Each row is where one point has got to under a steady rotation. How many ticks took it there?
The counts run from 0 to 541.
[131 120  94 146 169 129 119  73 137 119 126 117 142 162  88 140  84 119
 140  73 199  84 111 142 145 164 135 144 114 104 146 120 158 144 115 122
 104 122 143] => 261
[153  88 146 114  87 121  82  73 110 130 106 155 117 115  86  68 139 150
 142 104 108 123 135 114 137 123 110 161 134 154 116 137 151 146  89 132
 188 144 111] => 250
[112  89 106  63 110 115  83  79 135 106 154 141 123 152  96 115  84 128
 129  61 146 103 145 120 137 114 123 150  93 114 127 117 123 120  79 118
 143 148 113] => 353
[135 151 173 186 157 119 160 144 119 171 123 139 102 125 173  86 125 130
 114 132 103 115 116 122 128 118 124 131 179 124 145  86 143 155 143 114
 167  72 131] => 64
[146 109 132 144 109 131  68  74 127 130 131 145 126 170 143 103 146 163
 140 111 107 129 108  94 136  84 123 141 195 204 131 161 123 146 101 119
 153 109 143] => 120
[117 112 134 164 110 154 141 139 136 113  88 102 175 170 104 161  88  97
 113  97 190  90 128 128 153 135 112 117 111 108 147  98 195 115 119 137
 118 130 117] => 161
[128 107 153 110 122 105 140  97 147 134 159 147 111 144  60  78 110 113
 148  93 104 145 138 141 130 132 108 154 114  93 101 110  79 147 143 136
 154  67 134] => 479
[152 105 160 103 118 101 146 111 149 157 136 132  82 145 108 129  67 170
 140 113 105 116 126 147 153  65 139 146 140 120 136 130  78 106 126 137
 124  79 162] => 325
[116 124 125 166 142 136 137  92 140 138 148  85 135 174 134 162 108 104
 135  59 163 124  91 111 142 142 169 161 151 140 158 118 129 164 169 135
 109 176 117] => 13
[ 84 102 131  75 115 151 122 159 167  86 146 151 151 191 144 130 124  98
 117 123 148 138 165 111 131 117 107 145  85 137 149 134 136 104 121 106
 154  90 142] => 330
[115  96 146  87 107 125  92 130 185 109 117 154 117 180 112 137 152  97
 113 108 144 159 120 164 114 108 137 159 126 137 169 123 150 135 116 149
  97 175 112] => 22
[116 148 119 176 113 167  93 160 134 108 118 130 139 177 118  91 170 133
 146 108 138 154 137 101 164 138 130 143 159 146 115 137 168 126 182 133
 130 147 178] => 266
[151 109 147 149 118 123 126 108 167 141 128 113 140 152 162 144 100 116
 113  62 144  79 112 110 138  78 117 117 115 117 160  99 129 136  66 128
 138 144 111] => 68
[151 104 152 122 107 123 122 124 152 143 182 137  83 142 158  98 127 108
 148 118  88 141 127 136 127  93 157  91 166  89 120  90  87 149 158 150
 155  97  97] => 348
[145 100 173 123 164 128 133 120 134 167 112 114  87 129  94 127  93 141
 102 142 102 129 112 138 146  90 153 166 136 186 129 151 102  98 124 176
 141 130 161] => 427
[101  91 115 119 112 137 127 121 131  77 140 139 147 188 142 135  90 102
 137 139 181 128 157 133 147 139 152 109 150 127 115 115 200 119 162  97
 149  82 118] => 7
[115  98  82 125 142 168  94 120 139  86 166 166 176 184 153 133 119 127
 161 104 151  99 106  99 132 155 131 142 128 143 143 121 132 152 128  86
 139 136 146] => 237
[ 91 136 120  82 167 108 114  90 151 126 172 144  89 158 162  87 107 126
 109 107  91 146 133 118 118  84 158 172 145 169 138 143  93 115 132 129
 142 104 151] => 452
[154  67 119 155 141 133 156 123 121 129 119 139 142 132 124  90  78 132
 140 150 158 101 147 148 124 134 128 117 107 109  75 124 158 125 144 148
 192  53 143] => 533
[117 122 179 117 114 130 106 135 131 119 141 136  52 129 122 114 140 131
 137  94 105 125 152 120 197  98 160 119 150 131 135  97 138 106 146 125
 151 189 133] => 474
[141  73 136  96 142 145 182 153 137 151 162 152 121 136 129 115  90 126
 142 108 117 109 106 151 108 136 118 167  73  97 119 105  65 135 141 144
 181 128 145] => 79
[111 122  94 146 189 115 110  69 105 122 136 127 119 148  90 118  83 127
 144  79 176  89 118 135 146 170 142 165 118 132 131 122 155 141 120 117
 128 116 142] => 260
[163 117 143 177 156 114 142  95 125 168 127 125 102 119 109 111  74 145
 137 103 117 101  97 159 147 113 145 123 176  89 134  53 142 127 149 143
 102 123 153] => 40
[122 156 134 126 107 161  39 152 142 137 108 149 125 157 106  99 165 122
 142 108 154 134 130 105 152 100 109  90 183 129 141 129 154 141 113 113
 106  89 120] => 369
[157  82 155  79  91 117  82 115 158 116 113 172 113 169 125 131 125 119
 137 118 157 122 125 169 135  91 136 108 149 139 155 141 156 146  84 114
 136 137  87] => 123
[112 181 140 191 157 118 139 125 135 137 131 110  85 160 151  82 136 129
 115  98 113 150 142 116 154 115 143 145 171 143 141 101 172 132 164 128
 127 129 170] => 166
[129 125 155 162 184 175 103 166 135 151 169 150 116 134 166  99 159 110
 115 133 117 106 102  92 146 157 150 128 107 152 173 118 125 164 147 108
 153 152 115] => 89
[121 139 146 121 109 110  75 125 136 108 111 150  96 161 161  89 181 138
 127  95 126 131 150 110 145  99 120 105 181 171 130 127 174 131  97 116
 182 133 121] => 498
[163  87 111 141 150 167  64 140 178 114 115 173 130 161 144 113 162 140
 129 111 142 103 115 108 141 103 127  97 109 162 136 129 156 140  83 157
 148 167 153] => 522
[130  99 125  63 157 110 144 138 163 146 158 147  75 144 150 130  81 112
 112  95 151 109 128 179  99 129 143 139  99  87 149 114  96 120 108 135
 136 126 132] => 77
[138 113 136 116 121  93 124  81 122 132 175 140  82 114 132  57 124 139
 150  98  75 126 139 108 133 107 144 148 145 135 106 101  97 142 138 127
 181 107 122] => 350
[ 82 144 183 140 140 162 140 156  95 158 113  83 115 131 137 132  98 106
  91 122 146 121 125 114 152 137 148 171 140 161 158 137 180 117 149 123
 145 133  94] => 436
[130  97 139 135 145 192 136 159 112 144 140 147 171 131 117 116 101 148
 155 156 120  97 104 108 150 143 100 133 143 136 117 127  83 120 156 116
 156  42 163] => 210
[114 144 134 154 159 146 120 159 165 127 157 141 116 142 197  98 132  89
 100 112 133 116 131 102 132 106 163 101 118 106 167  65 177 140 129 137
 141 136 111] => 191
[165  55 138 123 121 146 134 131 145 163  98 127 129 144 105 118 118 106
 125 137 136 129  92 171  91 107 129 125 137 135  98 114 105 145 133 205
 166 123 113] => 402
[109 129 149 166 142 170 128 178 116 132 122 135 117 117 189 117 120 138
 110 141 112 105 116 103 159 128 156 116 141 138 159  76 181 114 130 120
 165 180 139] => 189
[124 117  83 161 124 161 109 142 145 110 120 122 138 180 182 146 103 134
 129 100 154 112 125 110 148 106 160 106 154 105 146  87 185 103 143 146
 121 185 161] => 291
[114 132 131 158 153 170 115 163 143 128 142 137 115 136 202 113 132 111
 100 115 119 113 125  97 151 124 161 110 126 128 173  76 193 121 128 125
 147 171 118] => 190
[115 135 119  84 139 182  75 191 105 153 110 163 127 133 140 129  79 145
 123 145 154 109 109 151 126 135 120 134 148  91 168 121 141 103 120  98
 111  95 148] => 85
